One vector is turned by the same rotation once a step. Each row is the vector after some number of steps, and that number follows the row.
The counts run from 0 to 531.
[  4  -7  -4  23 -15   3  20 -10  20 -16 -18  19 -21   7  -9   5   8  10
 -16  -4  11 -10  10  -1  -4   4  -5  14   5   8   1  14 -30  -8   6  -8
  -5]  171
[-36  -3  -1 -19  20 -18   8  10  12 -10  -9   9  -2  -9   4  -5  13   2
   0  -6 -17   5   3  -1  -6   8   9   0  39   3 -13  21   1   2   4  10
   1]  523
[  9   5 -11   7   6  13   5  -6   0 -16   2 -10   7 -17  22  -8 -10   3
 -12 -23  15   3   8 -11  13   8  -7  10  -2   8   2  18  16 -21 -15   3
  25]  505
[-27  -2  -8 -20 -10  -7 -19   9 -13   2  -8   7  -1  21  -8  -4   2   3
   9  -8  -7  -9  25   9 -17  15  -1 -12   4 -12   8  -9  15  22 -21   1
  -4]  138
[  8   7 -11  16  -9  -1   5   9   5   1   2 -12   6 -24  -4  14 -16 -21
  -5  21 -12  -4  -3 -17   9  -8  -1  14   3   1  20  -5   2  16 -11   4
  21]  327
[ -5  14 -16  10   7   5 -18   9  -1   5   4 -18  20   1   9 -12   1  11
   8  31   0 -12  24  10   3 -14   5  11 -19 -15  20   3   1   5  -6 -13
 -14]  232
[  6  -5  22   9  13  17  -8  -2  10   0  -4   0  -5  23  -1  17   5  10
   8   1  -4  11 -10  28 -12  -4  29  11 -18   6  14   1  13  10  19   7
  -4]  223
[  0  -3  32   7   5   0  13 -25 -21   2  -9  13   2  11   0  -4   4   1
  13 -11  11 -14   9  -4  22   5  -5   1 -11  20  -5 -13 -14  -1 -14  -6
   4]  266
[ 26 -14  14  -8   0  -4  24 -23 -17   0   0  -8   0  -6   2 -12 -17   4
  -1   4  22  -1 -18  -1  28  14  -6 -16  -9  -6   8  -4   2  -2 -14  -5
  18]  34
[ -7   0 -26   4  15  -7  -3  14   0  -8  -4   4  -9  -8  -2  -8  19 -17
   7 -20  -6 -11  20 -14   2  -9  -3  10   9 -12 -18  28  10   4  -9   4
   3]  183
[-10  -1 -22 -17 -20  -7  -4   5   5  17   8  -4   2   0   1  -1  -2  -1
 -18 -24  -5  -3  29 -16 -11   2 -10  11 -14 -17  -9 -27  20   4  -3  10
   2]  480
[-22  11  10 -13   8  -9  -6  -5  -3 -12  -5   3  -5 -10  10   0 -14   1
   0   9  -5  20  23   5 -20 -11   5  16   8 -12  -8   2   0  17  -6 -23
  -5]  116
[ -5  10 -12  10  -1   5  -2  23  -1   4 -13 -10  -1  -8   7  11 -14 -12
   9   1 -24   6  27  -5   3  -4   5  13   6  14  26  -4 -10  24  -8   4
  11]  323
[  3  -8  36   4  10   2   1  -3  12  -9   2  -1  -7  -5  -7  16 -16  -7
  -7  12  -1   7 -26   4   0  -9  15  12  -4   1 -11 -16  17  12   3 -10
   8]  448
[-12  21  20   5   3   4  -5 -29  -6  -4  11   3  19  -6 -14  21  14 -15
  13  12  -5  -1 -13  -3 -16 -14   4  10  -5 -18 -10  -1   0   7   4  -3
  -3]  108
[ 11  -4  -6  -6  -3  -3  20 -12 -15  -6  -6   2   2   0  -9 -16  -4   6
 -18   2  26  -8   6  -1  18   5 -23  -6 -13 -29   4 -14  -3  -4 -14  -1
  14]  32
[  6 -12 -14   9   5 -14  -2  25  -2  -6  -5  -3   2 -16  19 -16  -5  -6
   5   1 -20  -2   9  -5  16   8 -10  10  17  -9 -20  30   5   4 -20   2
   4]  414
[-21   5 -11 -17  10 -19   6  -9 -20   5  -6 -11   2  13   5 -13   0  15
  -1 -10   3   9  30  -1  -2  -8  -3   1  -9 -22  15  -6 -16  -4   3   5
   4]  25
[-32   5 -18 -15  27 -16   7  12  10 -10   6 -12  14 -11   1 -17   4  -9
 -11   1  -5   0   5  -7   5  -5  -5   1  24  -5  -5  -1   3  -9   0   7
   0]  526
[  5   8 -10  20 -12  16   2 -10   3 -32   3  11  15  -3  -9  -4  18  -2
  -9   5  20 -19 -15   2  -9   8 -12 -10  19 -11 -14   2   3 -25 -11 -10
  -4]  284
[ -6  -9  17  -4   6  19   1  -8 -10 -16 -10  15  -1  -6   7   0  -1   3
  -8 -33   3   3   5  -1   2  10  -3  25  -4   5 -25  -1  26  -8  -6   5
  20]  272
[ -7   4  15  10   7  -5  -3  15   5   5 -16  14   6  17 -21  22   4 -20
  10  -8 -22 -11   6  -1   3   2 -11   6   3  -5  -4  -2   3  28  -1  23
 -19]  315
[  2   3 -15   7 -24 -10 -13   7   0  10  -9   5  -5  -6   3  -7   1   8
  10  44  -3 -25  20   3  -6  -1  10  -1  -9  -9   9   7  -8  21  -2 -29
  -3]  236
[  5 -15  39  -7   1  -5  13 -24 -19   0 -10   7  -7   4   7   0  -6   7
  13  -8   1  -8   5  -5  14   5   6   2  -2  26  -4   1  -9   5 -12  -7
   8]  267
[-17  28   6  -3   2  -3  -8 -27  -2   7  12   6   3   2  -9  20   1 -20
   8   1 -19   6 -13 -12 -11 -11   7  12  -9 -14 -15  23  11  19   3   3
   0]  338
[ -5  15  -3  -2  19   9   1  -2 -25   2  -5  -7  14   4   2   8  23  -6
  22 -21 -14   8   6   6 -12  -9   1  -3   1  -4  -4 -18 -16  -3  18  21
  -1]  431
[ 13  -8  28   3   0   6  13 -24 -20  -2 -12  12   6   8  -1  -2  -2   9
   4  -9  18  -9   1   4  19  14 -17  -2 -22   8 -12 -15 -18  -8  -2   0
   8]  265
[ -8 -14 -13   4   8 -24   6  24  13  11   2  -3  -9   6  17 -20   2   2
   1  -7 -14  14  11 -15 -10  -7  13  10  10  12  -6  -4   0   7   0  -3
 -25]  71
[ 12   5 -22  15 -14  21   2  24   7 -12 -17  -6   0 -14   0  17 -10  -8
 -10   3 -12  -1  18   5   1   2  -1  18  -3   0  16  -6  -7  16   4   7
  24]  325
[ 14   4  12   4  24   9  -3  16  -6   4 -20  -6  21   4  -3   8   1  -3
  14  -6 -20  -7  -2  12  23   4 -16   9 -20  -2 -20   3  -7   1   7  19
   1]  88
[ -1  -7   1  -3 -21  12  12 -14  -4   5 -17  11  -3   1  -6   7  23  12
  -5   4  22 -20   5  12   2  10   7 -12   9   2  18 -22  -1  -7   9   5
  12]  378
[ -6   0 -22  -4  17 -15   8  26  13  -4   4 -14  -4   0  16 -21   0   1
   0  -8  -1  -3  21 -17  -3 -13  11  -4  19  15  -2 -23  -7  -1   4  -4
 -19]  300
[  9   1   4  -6 -22  12   9 -21  12  12  -1   6   6 -10  -8  16   6   5
 -15  -5  11 -26   1  -4  13  16  -7   3 -10   4  -8 -25  17  -5  13  16
   7]  152
[ -9  26  -4   1  -7  10  -7 -21  -4   6   6  11  -3  -2 -18  25  14 -20
   6  -2  -3  -3  -9   0 -14 -10   7  16 -16 -17 -19   9   4  16  16   0
   3]  337
[-21   3  -2 -15  30 -11   2  12  18  -4   5 -16  11 -11  19 -24  -9  -3
   0  -4  -7   2   6 -11   9   0   4   2  15  17 -16  -7   8  -6   3  -1
 -12]  297
[  5   1  14   3  24  18 -21  -4   4 -10   5 -10  -3  16   4  10   5   8
   8 -15   2   6   4  16 -15 -13  29   5 -17   2  -5 -12  14  -1  14  -6
  -5]  453
[-21  -6   7   6  16   6   1  -6 -10 -14  10  -4  14  -1  10 -15  -7  -7
   4 -31   5   1   9 -16   1  -4   4  20   0  14  -4  -4  26 -11 -30  -6
  17]  274
[ 12  -7 -17  -7  14 -15  17  20   5 -11  -6 -14 -14 -13  16  -9  -4  11
  -4   8   5   7   2  -1   7  -2  11 -19  24   2   8  -6 -15   3  14   2
  -2]  531
[ -9 -10  17 -11 -22  -4  15 -21  -1  11  -5  13   0 -17  -1   8  18  11
   4  10  10  -9  -4   4  10   8  12  -6  26   2  13  -9  20   8   1  16
   9]  380
[-16  29 -18 -11  11   3  -5  -8  -7  -7  -5   4  -2  14   9   0  -7  15
   0   1  -3  21  15  14 -25  -1  14  15 -17  -9   5  13 -21   2  14 -11
   4]  344
[ 35   1   1  16   4   3  -2   3   5  -6   1  -4  -7  26 -11  11   4  -1
  14  -6   0 -10 -16   4   7   3  -5 -27  -5   3  -1 -16 -17   6  16  13
 -24]  310
